These are runs of 4 systems, one row a step. Runs of the same system follow the same rule from any start.
(in the rows, 128 means zero)
path 1, Fogul:
[[141 184 105  97 102  92 143 160 142 115 200 165 108 133 169 146  94 104
  138 132 144 112 101 130 129  84 115 136]
 [119 169 136 121  98  88 163 153 143 100 181 149 121 123 191 130 107  87
  132 108 140 107 100 134 130  81 116 122]
 [ 97 138 162 148 103  99 179 142 142  95 152 125 140 113 207 114 128  84
  125  95 133 103 106 137 127  86 119 118]
 [ 81 107 182 159 110 113 180 117 142 100 115  92 153 110 201 102 135  88
  125  97 121 105 113 150 138 110 130 109]
 [ 81  73 178 164 123 129 163  91 146 113  83  72 164 117 174 105 151 107
  132 107 112 109 119 148 133 130 146 110]
 [ 95  54 170 152 130 150 132  67 138 129  62  67 165 123 135 105 150 136
  140 131 109 119 129 144 137 155 158 125]
 [110  57 136 134 138 158 101  72 134 158  69  80 146 141 101 106 137 163
  142 154 112 124 142 136 140 172 150 132]
 [143  81 103 114 141 154  81  81 127 169  91 108 130 152  72 130 132 181
  135 168 129 131 141 124 132 171 148 147]]
path 2, Fogul (8 x 28):
[[134  70 132 142 122 132  96  83 125 168  94  97 118 143  82 103 146 186
  122 138 123 118 149 147 125 186 116 143]
 [156  93 104 112 121 124  95  94 108 183 119 126  99 163  66 113 147 182
  116 147 126 123 158 133 125 180 113 147]
 [172 122  89  89 121 113 108 123  97 185 143 147  83 175  68 123 133 160
   99 148 132 131 157 114 122 160 116 147]
 [178 148  84  79 121 107 132 153  88 170 170 165  78 166  88 131 125 122
   90 139 138 139 153  99 122 133 117 141]
 [172 171  86  80 121 106 156 170  92 142 175 177  86 159 118 149 124  95
   96 121 145 146 148  97 122 108 124 131]
 [150 180 107  97 124 111 174 180 101 118 165 164 103 142 147 144 122  67
  101 104 146 143 129 100 125  85 131 118]
 [123 165 136 118 131 120 183 175 120  88 145 142 132 122 172 133 126  49
  117  95 136 140 114 114 127  79 141 110]
 [101 140 157 145 133 134 171 155 132  72 119 121 157  96 179 128 130  52
  128  91 125 133 106 124 135  83 143 104]]
path 3, veki, 8 rows:
[[140 157 130 181 137 120  78 139 125 108 157 152 109  86  94 111 123 191
  143 125 147 147 105 165 101 154  69 142]
 [119 136 155 197 138 116 103 145 121 100 140 134 118  80 111  97 153 170
  119  94 133 141 111 181  94 150  69 124]
 [ 94 113 186 191 134 114 130 135 128  97 115 107 138  82 141  89 171 134
  110  75 124 132 126 181 108 139  92 108]
 [ 82  93 186 171 134 124 171 122 126 104  95  80 157 103 177  95 166  93
  106  80 117 118 130 165 117 123 127  99]
 [ 87  95 162 125 128 139 177 116 136 106  84  76 173 137 177 112 154  59
  128 102 104 108 132 136 140  98 173 102]
 [104 113 133  90 134 150 171 127 136 116  99  97 173 156 168 148 133  54
  136 139 105 115 130 112 153  88 197 111]
 [135 142  98  62 136 159 144 130 137 118 109 118 159 163 143 163  93  78
  151 170 113 125 125  91 152  90 197 131]
 [161 164  74  67 143 156 111 137 127 128 133 146 128 163 106 162  88 119
  154 188 133 138 128  90 141 104 161 142]]
path 4, nal, 8 rows:
[[168 140  99  87 148 187 116 122 127 122 106 140 147 138 109 168  81 105
  161 171 136 164 103  73 154 119 190 148]
 [139  86 120 122 155 195 104 100 130 123  60 103 163 123  97 147 113 133
  154 166 125 161 125  90 149 156 187 136]
 [113  50 156 161 144 177 112  73 136 137  39  79 159 112  98 106 145 151
  143 137 115 140 131 131 138 171 156 134]
 [ 87  58 175 177 127 120 124  90 131 133  82  77 149 114 125  79 177 165
  113 107 111 109 145 175 122 172 114 118]
 [ 92 102 168 175 104  75 136 118 122 135 141 112 117 119 150  75 177 155
   96  87 116  91 147 192 103 147  74 107]
 [107 154 142 146 104  59 153 156 117 131 191 145  97 135 161  96 156 129
  101  93 130  85 131 171 106 110  70 121]
 [142 197 106  99  99  70 151 179 124 118 213 177  97 147 160 132 115 107
  113 115 137 108 121 137 119  88  92 126]
 [162 207  76  78 128 111 133 176 129 116 191 182 107 150 143 160  80  90
  140 152 148 133 106  97 128  77 125 135]]
path 5, nal, 8 rows:
[[ 98 108 138 162 167 175  71 108 144 102  70  87 173 106  89 110 136 173
  161 161 104 126 133 161 125 146 143 133]
 [ 80  93 156 150 152 132  92  99 137 116  81  72 159 129 106  82 171 178
  139 146  96  97 166 193 111 155 118 112]
 [ 89 106 148 134 130  86 114 118 120 137 118  93 137 147 121  80 186 158
  103 119 101  78 176 191 102 148  96 103]
 [102 139 128 119 108  63 150 141 113 152 168 127 106 162 137  88 168 131
   89 105 119  83 167 172 104 125  86 111]
 [138 163 109  87 100  55 168 160 107 146 197 159  87 170 143 119 133 105
   91 111 134 104 143 145 115  98  95 120]
 [165 172  92  68 104  93 163 168 112 142 195 187  89 157 145 157 100  91
  105 122 152 134 117  94 125  95 127 135]
 [185 160  80  81 127 145 145 148 123 135 155 173 107 144 126 172  78  87
  142 147 154 164 100  63 147  97 157 148]
 [172 122 109 110 141 190 124 118 132 125 102 142 139 120 114 173  84 105
  158 160 146 179  96  71 155 134 183 152]]
path 6, Litaz, 8 rows:
[[178 133 107 109 103 131 167 144 114 142 153 172  92 135 130 154 100  78
  117  99 160 174 104  67 145 128 142 149]
 [152 159 109  90 105 110 178 158 124 126 173 162 108 146 169 154  96  71
  125 117 147 141  97  84 133  86 134 136]
 [122 182 113  93 114  90 168 156 142 103 177 148 127 142 191 148  96  82
  128 135 132 100 103 120 136  67 138 126]
 [ 93 176 125  97 117  95 152 141 154  97 167 127 146 143 194 134 112  99
  145 140 117  81 120 148 131  60 132 115]
 [ 67 162 142 119 131  98 132 129 158  93 147  95 165 137 187 115 123 128
  154 144  98  65 135 186 127  70 127 103]
 [ 63 130 154 137 133 113 114 108 158 107 115  73 174 127 168 101 143 154
  145 148  95  64 141 192 123 101 118 108]
 [ 80  99 157 149 140 127 103  96 141 115  88  74 161 127 124  87 164 170
  142 140  91  85 151 195 116 143 123 113]
 [102  73 145 152 139 141  96  86 131 138  75  85 142 133  89  90 161 176
  129 130 108 122 154 165 120 179 121 127]]
path 7, veki (8 x 28):
[[ 91 154 124  87 152 120 170 158 123 106 116  97 166 156 158 125 147  64
  118 126 100  98 160 139 131  70 172  91]
 [117 149  97  60 151 144 146 143 119 122 107 103 168 175 121 137 134  80
  133 162 107 114 168 121 136  75 179 100]
 [151 149  79  58 160 158 115 138 112 139 101 121 140 177  89 147 118 113
  130 182 114 131 165 100 132 107 172 126]
 [164 137  73  78 158 156  81 132 115 149 115 138 118 161  59 149 113 152
  141 179 131 148 151 108 137 139 150 137]
 [173 127  87 122 143 151  73 123 115 159 128 148  98 140  49 140 123 186
  133 159 144 154 137 110 127 177 119 150]
 [170 104 118 157 129 140  83 107 113 148 129 149  88 111  67 119 128 201
  128 132 149 166 122 118 122 198  89 160]
 [145  85 151 191 111 121 108 101 122 146 131 141  95  89 110 103 141 182
  117 101 151 150 100 133 115 199  80 156]
 [112  82 178 197  96 105 143  97 133 134 129 121 117  93 153 100 149 145
  116  72 142 133  98 149 120 173  89 141]]
path 8, Litaz, 8 rows:
[[ 94  72 154 161 131 127  94  85 139 137  91  85 140 122 108  96 163 181
  136 132 113 107 142 176 120 172 113 134]
 [134  62 139 149 126 144  99  82 113 170  83 100 115 133  82  99 159 178
  115 126 121 136 149 144 122 198 124 141]
 [167  71 114 132 125 147 113 101  96 177  96 124 101 140  59 116 143 155
  101 119 136 166 146 112 135 196 125 147]
 [183  91 104 118 133 146 128 125  86 173 117 151  89 148  67 136 131 127
   95 125 150 176 145  81 130 180 131 149]
 [188 136  91  97 133 138 146 150  92 158 143 168  83 149  86 150 122 105
  101 124 158 178 135  73 137 144 137 141]
 [175 176  87  91 134 131 152 174 108 125 164 175  99 143 115 150 104  86
  115 125 156 162 123  81 126 101 140 132]
 [148 198  99  99 136 119 151 181 124  97 169 169 122 135 149 150 101  84
  133 131 144 138 112 101 131  73 131 121]
 [113 197 122 116 137 120 142 175 151  74 169 147 136 113 171 142 107  91
  150 136 124 110 110 137 127  61 123 111]]

Which system made each of these runs?
path 9:
[[109  62 155 107 103 146 182  82 140 136  81  93 155 151 178 133 122  76
  133 127 116 117 113  94 161 133 179 135]
 [130 102 123  94 110 144 164  97 148 139 114 115 148 158 174 154  88  86
  152 154 126 116  93  85 169 107 185 147]
 [151 148  97  81 121 139 137 119 145 131 150 148 131 155 150 171  64 102
  162 174 137 130  89  85 158  94 167 154]
 [163 185  77  86 128 132 106 150 144 117 174 170 108 139 119 166  79 137
  158 170 149 133  97 108 138  99 129 156]
 [170 201  76 119 141 118  83 167 123 120 184 185  95 126  92 148 106 174
  142 159 150 139 113 131 107 120  96 147]
 [153 184 104 146 141 108  85 162 109 111 174 166  89 109  82 115 132 183
  127 129 144 149 130 154  99 136  68 141]]

veki
path 10:
[[152 167 126 135  92  78 149 167 124 128 204 188  81 126 154 130 117 116
  111  92 155 133  98 127 120 117  80 142]
 [166 197  99 111 113 115 134 172 139 110 201 188  94 118 139 157  81 108
  143 130 158 149  81 103 127  91 113 154]
 [163 186  89 102 145 161 108 159 143 101 161 168 130 122 120 173  73 120
  173 163 146 157  85  98 139  90 147 154]
 [146 143 101 101 158 188  90 128 146 101  99 131 161 121 110 168  89 132
  173 182 127 153 109 100 145 119 177 148]
 [120 105 128 123 166 193  80  98 145 116  58  92 176 126  92 134 114 151
  163 173 105 144 133 121 142 139 176 133]
 [ 96  68 147 150 153 162 102  82 133 121  47  67 165 128 104  98 158 165
  147 147  99 120 149 153 131 162 145 119]]

nal
path 11:
[[110  91 125  77 116 138 171 111 128 141  93  94 154 173 161 142 125  73
  125 147 113 108 142  97 152 104 192 119]
 [138 117 100  66 122 153 147 110 135 146 117 122 145 180 141 164  93  91
  144 179 121 125 124  84 160 107 189 140]
 [162 151  78  67 127 147 109 119 137 148 142 146 119 173 110 167  78 125
  156 187 141 132 114  95 150 115 164 155]
 [175 169  73  99 130 136  82 134 129 145 167 168 101 146  89 157  88 167
  157 172 141 145 109 108 130 135 121 161]
 [173 167  97 139 131 122  76 142 119 134 167 176  88 122  82 131 112 199
  139 147 153 153 111 127 115 162  81 161]
 [153 145 126 176 128 109  91 141 117 126 159 157  81  98  91 105 137 188
  122 112 145 147 120 155  97 164  59 147]]

veki
path 12:
[[171 108 119 109  97 131 182 128 120 148 149 160 100 133 148 159  97  77
  120 106 152 160  87  62 147 125 151 148]
 [166 109 135 137 109 156 157 118 129 122 128 158 117 107 146 158  79  89
  147 115 153 183  69  64 157 136 154 157]
 [150  99 145 162 132 187 122 108 146  98  98 136 145  77 132 155  92 118
  169 122 144 179  59  90 151 147 155 155]
 [119 102 163 184 141 187  91  97 160  85  80 110 163  74 123 134 110 143
  178 132 137 155  82 131 138 156 142 147]
 [ 90 105 165 193 150 157  80 109 162  90  82  92 164  80 119 104 131 163
  168 127 114 130 111 177 127 147 117 125]
 [ 75 129 168 176 148 122  89 124 147  95 114  82 159 100 134  84 156 166
  144 125 108  93 143 208 107 127  95 109]]

nal
path 13 (6 x 28):
[[167 187  89 129 127 113  88 153 129 126 191 177  92 122 103 146 102 182
  143 156 152 140 107 132 110 131  91 154]
 [149 177 115 158 134  98  85 156 117 116 179 167  91 105  94 120 127 184
  128 123 145 139 114 164  98 140  63 145]
 [125 152 139 176 136  94 106 156 114 113 154 137 102  99 102  90 165 165
  103  94 138 129 134 174  94 146  56 125]
 [ 98 111 174 175 131  99 133 143 114 116 125 112 131 103 127  82 180 139
   98  76 121 117 148 184  96 143  83 105]
 [ 85  88 181 155 135 112 168 114 113 115  92  80 148 120 159  84 176  97
   99  86 110 110 151 158 113 128 119  99]
 [ 81  77 165 121 118 135 183 103 125 117  77  74 165 144 168 110 153  72
  120 108 102 102 143 137 136 112 164 106]]

veki
path 14:
[[157  64 149 168 121 153 129 109 101 148  88 132 101 107  86 111 146 124
  103  84 152 186 126 104 126 197 113 144]
 [183  79 133 142 104 150 153 125  95 156 108 152  90 124  94 129 131 105
  104  86 159 193 114  77 138 188 125 145]
 [184 104 111 119  99 139 171 129 103 150 132 163  90 132 115 153 110  84
  101  94 162 175 109  67 143 148 141 145]
 [172 138 103  91 106 120 182 151 112 144 156 167 101 150 143 158 111  74
  108 110 153 153 111  71 136 109 144 133]
 [144 165 103  83 115 103 182 155 121 127 172 157 115 154 168 151 103  71
  122 130 138 128 112  92 136  76 151 127]
 [111 186 112  84 125  98 161 155 143 101 174 138 135 150 188 147 107  84
  134 137 125  97 120 129 134  58 138 117]]

Litaz
path 15, 6 rows:
[[ 93 118 174 165 133 141 164 126 152  77 103 102 165  87 188 126 127  81
  142 102 123 126 106 134 138  97 145 103]
 [ 81  89 176 176 139 153 138 102 156  88  77  79 176  93 172 117 135 110
  152 110 111 121 108 146 133 125 149 116]
 [ 88  75 166 168 137 160 109  79 157 106  68  75 171 103 133 111 133 156
  161 138 111 122 112 150 137 151 147 132]
 [109  72 140 147 139 158  78  74 153 137  77  86 148 116  95 109 127 185
  156 156 113 125 123 156 135 172 135 144]
 [138  95 114 128 137 148  69  83 133 162 107 112 124 142  76 126 124 202
  153 172 123 123 131 135 125 180 122 150]
 [159 117  91 109 127 129  75 104 120 180 141 144  99 155  69 131 127 201
  130 169 134 127 140 124 126 171 111 154]]

Fogul
path 16 (6 x 28):
[[155 168  69  90 143 126  67 133 135 137 167 161 109 158  91 145  95 182
  156 192 131 121 131 131 127 129 118 149]
 [156 165  94 132 143 120  61 131 122 133 159 158  99 125  76 130 112 205
  141 163 142 134 124 149 108 150  84 152]
 [141 141 132 173 134 116  74 128 121 128 150 146  97 100  84 103 140 204
  129 125 141 140 126 164 101 165  70 146]
 [112 110 164 199 125 110 102 119 120 126 130 120 114  89 114  89 162 173
  112  95 133 124 126 177 103 169  67 127]
 [ 89  81 184 191 120 113 144 109 126 116 109  98 141  95 153  87 177 128
  107  76 120 118 128 174 113 149 100 114]
 [ 81  72 186 161 117 119 174 101 135 118  89  77 159 113 186 101 158  89
  121  93 109 104 128 147 134 120 139 112]]

veki
path 17 (6 x 28):
[[130  76 127 141 120 129  86  71 140 167 108 103 123 139  92 112 138 200
  140 156 117 117 130 149 125 187 115 152]
 [151  95 105 118 112 125  92  95 121 185 132 129  92 162  76 122 134 193
  123 156 133 120 146 134 124 180 112 158]
 [170 127  93  98 110  99 108 123 102 193 158 156  78 174  83 119 132 169
  105 156 138 123 148 113 127 157 107 150]
 [175 143  86  83 109  96 136 149  95 177 179 171  70 171  98 131 129 127
   94 129 147 132 148 108 116 137 109 139]
 [167 159  93  84 109  95 162 164  96 151 183 173  87 159 122 138 127  94
   90 117 146 138 142  99 120 111 116 126]
 [153 161 115  99 114 105 190 174 103 117 161 161 103 140 151 136 131  64
   96  96 138 142 128  96 126  88 131 115]]

Fogul
path 18 (6 x 28):
[[177 173  75  88 126 132 114 156 127 140 175 176  97 150 104 159  85 127
  140 159 148 144 108  97 135 108 132 156]
 [179 180  86 111 128 116  91 162 108 136 186 185  87 135  87 145 111 161
  130 143 151 148 120 111 117 130  96 153]
 [166 173 103 142 130 106  92 157 107 128 172 169  79 114  82 109 132 176
  110 125 147 153 130 139  99 149  68 143]
 [137 140 138 174 131  99 108 152 108 126 159 146  93 108  96  99 170 170
   97  92 134 136 146 166  94 158  63 123]
 [111 107 166 178 119  98 131 130 107 129 130 111 117 109 116  78 182 146
   91  76 121 126 153 176 102 162  81 110]
 [ 88  78 186 163 119 108 171 109 111 128  98  82 140 124 157  83 179 111
   92  81 114 104 144 157 119 143 117 109]]

veki
path 19, 6 rows:
[[138 173  72  55 158 150 115 150 117 120 123 124 146 172 112 152 102 106
  149 187 115 129 151 103 134  81 176 122]
 [168 171  68  71 162 156  81 147 118 134 135 146 121 158  65 147 112 147
  149 184 128 141 148 113 131 121 146 138]
 [175 160  82 111 159 152  65 148 110 143 137 157 104 134  48 134 117 181
  135 161 142 161 142 123 118 155 116 147]
 [169 123 113 153 144 138  71 126 108 147 133 148  89 112  53 115 133 196
  120 130 141 161 133 133 112 184  88 144]
 [148  93 149 190 125 127 102 113 108 144 125 136  98  97  85  98 157 184
  109  94 144 155 122 149 106 192  72 146]
 [118  67 180 202 110 115 138 106 121 136 110 113 113  93 129  94 161 146
  105  69 139 138 110 157 115 181  95 133]]

veki
path 20, 6 rows:
[[175 123 100 122 156 172  97 145 104 143 107 154 105 124  54 137 126 144
  124 141 144 177 137  95 128 169 135 139]
 [187 149  95 123 151 169 110 162 112 122 129 173 105 110  74 151 113 118
  130 129 157 184 115  83 129 147 133 143]
 [177 171  97 121 142 152 122 171 115 111 154 179 110 110 106 160  98 108
  132 124 159 176  95  96 129 115 129 141]
 [149 186 107 128 129 136 136 177 136  91 167 172 114 104 143 159  85 100
  151 123 151 157  89 109 130  87 126 135]
 [125 186 128 128 118 117 140 153 157  77 173 156 133 104 181 147  81 106
  161 121 137 130  80 137 132  81 116 135]
 [ 98 167 147 140 109 107 127 139 171  87 167 133 143 104 196 132 101 118
  167 125 129 100  87 157 125  81 110 123]]

Litaz
path 21, 6 rows:
[[121  99 125 150 146 158  63  89 147 135  84 102 147 125  83 116 123 198
  160 167 123 129 129 154 134 174 125 149]
 [150 122 101 133 135 137  61  97 127 158 127 133 112 141  74 122 119 208
  150 170 130 127 134 141 122 175 114 155]
 [165 145  87 116 126 114  74 123 119 172 163 156  88 155  77 130 121 198
  128 164 134 133 135 132 115 158  91 153]
 [163 163  86 104 115  93 104 147 107 165 188 170  73 162  96 130 125 166
  108 144 142 123 140 121 116 138  87 153]
 [163 175  91  94 103  74 139 163 107 147 193 174  75 154 120 128 125 126
  100 116 147 127 137 124 113 112  97 135]
 [142 170 120 106 106  77 173 170 106 128 189 160  96 139 155 123 135  83
   93  98 140 119 137 125 114  95 103 114]]

Fogul
path 22:
[[112 153 105  64 112  76 156 126 126 151 162 119 128 192 161 131 123 108
  113 154 112  78 154 135 134  82 145 120]
 [ 96 166 102  71 138  86 132 139 129 139 149 113 141 182 147 120 141 119
  120 169  96  67 169 155 125  81 144 106]
 [ 87 168 106  89 155 110 117 140 123 114 129  97 155 166 126 119 155 133
  125 171  94  73 176 172 115  90 140  91]
 [ 91 152 121 117 174 131  95 149 121  96 106  90 167 144 108 104 168 148
  128 157  97  96 179 174 100 107 134 100]
 [104 137 130 139 181 150  84 143 117  99  80  93 163 123  85  97 165 155
  131 152 107 121 170 174 106 130 124 101]
 [117 118 139 159 166 172  88 138 118  96  70 106 151  93  68 100 161 154
  130 123 118 154 150 149 117 154 120 115]]

Litaz
path 23:
[[ 82 178 150 145 133 106 122 152 158  76 159 122 151  96 177 120 126 123
  154 114 114  98 115 181 113  75 104 105]
 [ 75 138 168 169 126 112 120 124 165  90 132 101 152  93 179 106 139 140
  147 112 109  89 121 194 112 100 100 108]
 [ 76  94 175 180 121 111 118  96 151 118 111  87 150 107 159  93 158 157
  141 114 112  90 120 189 117 136 106 115]
 [101  58 162 167 116 119 126  85 133 146  95  90 142 121 129  85 160 159
  121 108 114 103 130 168 124 173 113 136]
 [131  43 153 152 109 130 129  79 117 177  91  99 114 136  99  96 157 159
  105 112 131 136 146 134 131 202 119 137]
 [161  58 129 126 112 140 133  90  92 186  99 120  96 151  80 115 147 139
   97 116 141 152 144 102 131 195 134 145]]

Litaz
path 24 (6 x 28):
[[144 180  90  92 119 128 126 150 153 108 175 158 120 139 154 165  68 111
  167 164 139 122  89 105 141  79 139 146]
 [156 211  86  99 141 118  95 175 136 106 186 180 113 136 120 154  93 142
  155 168 140 135 109 128 117  88 111 141]
 [159 210  92 123 152 113  87 178 115 108 186 173 105 120  89 130 123 161
  131 143 141 136 136 153  99 105  83 139]
 [142 183 112 146 150 108  89 168 104 109 155 151 105 110  76 100 154 173
  115 120 133 141 152 170  88 136  72 120]
 [119 131 144 163 147 114 102 153  96 115 130 127 114 109  88  88 185 159
   95  96 120 132 162 175  91 156  79 104]
 [107  88 168 167 139 121 134 123 103 128  92  96 133 117 111  79 192 135
   92  85 118 126 169 161 105 164 109  98]]

veki
